In the rows, 128 means zero.
Each path below is one point turned by a fixed rotation once a step. After each direction that follows a path, write how fast that rotation turns it, in deg/step (0 if it stays still).
Each turn is a multiple of 5 degrees from 10 to 175, or 0.
Each row of a path follows its step; steps can be skipped.
Rotation 1:
step 0: [127 129 125 122 131 139 129 122 141 136 135 123 129 127 117 130 131 126
 135 132 119 138 122 116 130 132 137 132 130 126 125 135 131 132 126 120
 133 132 127 123 128 126 131 120 127 121 123]
step 2: [121 128 123 130 131 128 120 122 140 130 129 129 137 122 121 129 132 143
 131 129 124 129 132 122 125 131 130 125 127 129 131 133 131 120 122 118
 143 132 133 129 139 129 131 123 124 129 133]
step 3: [118 124 122 137 127 125 123 118 126 138 119 131 138 112 128 125 120 122
 125 131 128 136 133 126 119 130 131 131 128 134 135 125 123 125 127 123
 132 124 134 131 131 126 123 128 127 131 126]
step 4: [125 133 133 131 124 129 125 128 130 135 128 134 134 129 122 130 121 123
 139 116 135 132 137 123 130 128 136 137 128 128 130 129 126 127 125 115
 140 129 134 135 136 131 138 123 128 133 127]
step 5: [118 123 124 134 121 136 130 126 126 136 123 127 126 119 126 128 122 120
 141 130 132 128 121 127 128 123 139 135 126 123 128 120 132 122 124 120
 123 121 122 137 134 127 123 121 129 130 126]
step 6: [128 123 127 123 118 129 121 128 129 134 132 128 134 130 140 135 129 131
 148 123 128 134 124 127 130 133 129 134 136 121 122 128 132 131 123 119
 135 127 125 133 134 133 127 131 121 126 125]
step 8: [123 123 114 122 125 129 127 130 131 125 137 132 136 125 133 137 122 129
 132 126 134 141 132 128 135 128 128 122 127 139 123 127 132 138 131 121
 138 128 132 121 139 129 125 131 126 125 127]
step 9: [121 123 118 134 125 138 138 119 127 131 134 126 130 134 128 122 120 124
 122 127 123 138 140 134 125 129 136 131 129 137 124 133 131 131 129 123
 132 114 123 128 134 131 130 122 131 129 129]
step 10: [125 120 133 130 129 128 127 130 138 130 136 136 139 137 130 127 121 127
 137 134 135 129 126 134 133 124 142 117 129 139 125 132 127 126 130 124
 131 118 126 131 137 133 131 129 125 130 131]
Directions:
[128 128 130 127 128 127 130 129 131 130 128 127 127 128 130 127 130 133
 129 128 126 127 126 131 127 127 131 128 129 127 127 128 129 125 128 128
 128 124 127 130 128 128 127 129 126 128 128] => 80
Rotation 2:
step 0: [124 134 123 125 134 133 125 136 119 136 128 126 132 130 123 118 135 130
 131 137 135 126 129 129 131 135 132 133 125 123 122 139 136 132 128 126
 134 128 132 123 134 127 140 126 125 119 133]
step 1: [136 129 137 128 129 140 118 138 126 130 128 127 135 119 125 124 131 125
 131 137 133 120 128 136 131 137 127 122 129 126 127 133 128 127 127 135
 126 124 134 125 127 123 139 132 133 127 136]
step 2: [131 130 133 128 130 134 121 125 120 130 138 132 123 127 124 120 125 127
 125 132 125 127 125 127 138 132 128 119 119 127 126 126 125 128 123 130
 125 131 133 128 131 127 149 124 120 128 138]
step 4: [136 129 127 125 131 125 137 137 124 130 137 126 135 125 126 123 128 132
 126 124 127 126 125 123 130 122 129 125 130 119 126 134 133 131 124 135
 128 125 138 117 132 132 141 129 122 142 131]
step 5: [123 125 120 136 126 128 126 132 123 136 128 131 143 127 129 123 132 126
 126 128 129 124 124 123 123 126 127 122 134 131 122 132 134 131 133 142
 129 129 134 124 131 128 141 118 128 131 133]
step 6: [128 125 128 121 132 130 123 130 114 126 128 128 135 122 124 122 133 126
 129 130 134 131 129 125 132 128 127 117 136 117 129 128 132 120 135 138
 127 139 136 125 130 127 130 121 131 133 135]
step 8: [132 132 126 118 134 137 124 136 123 133 133 124 130 127 136 125 130 134
 124 125 132 129 127 132 124 126 120 127 135 126 119 130 121 121 126 129
 119 127 133 133 136 118 131 119 123 135 133]
step 9: [141 127 117 123 130 125 119 131 123 133 132 127 126 125 123 125 129 129
 134 128 128 128 120 120 113 131 121 129 125 122 124 137 123 124 127 126
 125 125 132 129 134 131 137 121 128 133 137]
step 11: [132 128 124 130 130 131 123 128 120 128 127 128 134 132 118 124 135 128
 123 129 137 124 133 124 128 131 123 126 123 124 139 136 136 118 128 135
 118 121 133 134 132 128 132 133 119 134 138]
Directions:
[128 129 130 129 130 127 131 127 127 127 129 128 128 129 129 127 128 127
 125 129 128 130 129 127 130 128 128 129 127 126 127 128 131 126 128 125
 123 128 129 131 128 127 126 129 126 129 126] => 85
[127 129 127 129 128 132 128 127 130 129 130 128 131 127 127 128 126 130
 126 126 127 127 128 129 129 128 125 127 126 132 128 127 128 128 126 133
 126 126 128 130 129 128 127 128 126 129 127] => 115
Rotation 3:
step 0: [130 127 130 124 119 128 123 132 126 130 130 120 135 126 121 126 142 128
 135 120 120 122 124 131 121 130 126 130 127 129 121 123 118 131 132 141
 138 128 139 126 129 128 125 130 120 130 131]
step 2: [134 122 128 138 122 117 129 117 136 127 133 127 127 129 129 119 127 127
 129 132 137 136 134 136 120 133 122 118 125 122 132 131 129 125 130 126
 137 124 125 126 129 130 120 119 127 133 119]
step 3: [128 124 134 125 125 126 119 132 125 132 125 132 132 115 130 135 126 142
 119 128 130 127 127 129 124 141 130 124 126 126 126 136 123 127 132 132
 136 128 135 128 126 113 119 131 133 130 126]
step 4: [134 128 136 123 126 132 123 121 128 133 131 129 128 145 132 118 122 133
 125 126 123 119 128 129 132 116 130 133 134 124 126 129 124 138 128 134
 137 132 133 123 126 120 125 130 135 123 125]
step 6: [122 125 138 123 123 124 125 135 131 122 127 130 129 126 122 120 136 129
 128 126 124 135 130 134 113 133 119 123 129 123 128 130 122 133 132 120
 131 135 137 120 130 129 128 126 125 128 143]
step 7: [138 131 133 123 133 127 127 121 126 129 131 119 126 123 131 126 131 133
 131 139 127 122 128 125 118 121 133 133 128 120 135 130 126 125 130 121
 131 135 132 124 137 123 118 124 125 144 124]
step 9: [133 121 135 132 119 125 128 137 133 140 132 135 126 129 124 124 136 133
 122 129 128 126 127 128 128 132 127 127 121 123 108 128 128 129 129 138
 132 133 129 122 133 116 127 132 126 125 127]
step 10: [121 122 128 127 122 129 126 112 136 127 126 126 134 132 133 121 139 129
 128 132 125 118 131 136 131 125 123 123 139 128 125 130 128 133 126 132
 130 126 137 129 130 123 123 125 137 139 131]
step 11: [140 131 136 124 114 120 129 125 133 131 136 130 130 127 132 127 125 125
 121 124 131 128 131 132 119 133 130 120 133 121 140 133 120 127 126 118
 124 124 134 135 122 124 131 125 130 126 127]
Directions:
[129 127 124 127 126 124 130 129 130 128 130 128 129 128 126 130 126 129
 129 127 128 132 130 127 126 127 129 128 128 128 128 128 128 128 131 130
 126 128 129 130 127 128 129 127 130 128 127] => 120
